[[143 139 148 116 121 125 133 109]
 [123 126 126 130 120 131 131 116]
 [124 110 138 109 126 111 153 138]]
->
[[123 126 126 130 120 131 131 116]]

[[141 151 129 151 126 134]
 [124 120 143 122 122 116]
 [138 137 127 136 135 139]
 [119 126 117 130 118 123]
 [132 131 125 130 142 148]
 [115 111 129 111 120 129]
 [129 138 127 139 132 138]
 [116 119 120 121 117 129]]
->
[[124 120 143 122 122 116]
 [119 126 117 130 118 123]
 [115 111 129 111 120 129]
 [116 119 120 121 117 129]]

[[122 119 131]
 [125 124 129]
 [127 119 114]
 [127 135 126]
 [115 121 139]
 [125 140 137]
 [129 122 130]
 [122 130 130]
 [154 122 119]
 [141 138 111]
 [127 119 132]
 [134 134 123]]
->
[[125 124 129]
 [127 135 126]
 [125 140 137]
 [122 130 130]
 [141 138 111]
 [134 134 123]]

[[133 117 119 130 123 131 124]
 [129 132 125 130 142 125 134]
 [119 143 138 124 118 129 125]
 [140 106 113 134 136 129 129]
 [119 144 138 124 120 128 126]
 [124 129 145 124 116 127 126]]
->
[[129 132 125 130 142 125 134]
 [140 106 113 134 136 129 129]
 [124 129 145 124 116 127 126]]

[[124 135 142 125 129 122 130 129]
 [123 125 114 131 123 150 131 134]]
->
[[123 125 114 131 123 150 131 134]]

[[137 122 128 111 132 151]
 [124 130 150 130 126 119]
 [135 119 152 138 141 105]
 [133 125 118 115 131 149]]
->
[[124 130 150 130 126 119]
 [133 125 118 115 131 149]]

[[126 121 131 113 150 139 130 136 117 123 141 131]
 [144 130 120 115 133 121 147 110 154 111 147 112]
 [137 125 116 140 111 136 132 112 123 120 119 112]]
->
[[144 130 120 115 133 121 147 110 154 111 147 112]]

[[136 132 118 141 113 128 128 113 126 124 118 115]
 [129 132 126 130 147 136 122 138 108 112 125 124]
 [120 120 146 128 112 122 120 127 143 145 124 136]
 [124 113 119 106 134 140 150 120 132 120 157 129]
 [131 127 108 132 116 132 141 115 137 123 128 121]]
->
[[129 132 126 130 147 136 122 138 108 112 125 124]
 [124 113 119 106 134 140 150 120 132 120 157 129]]
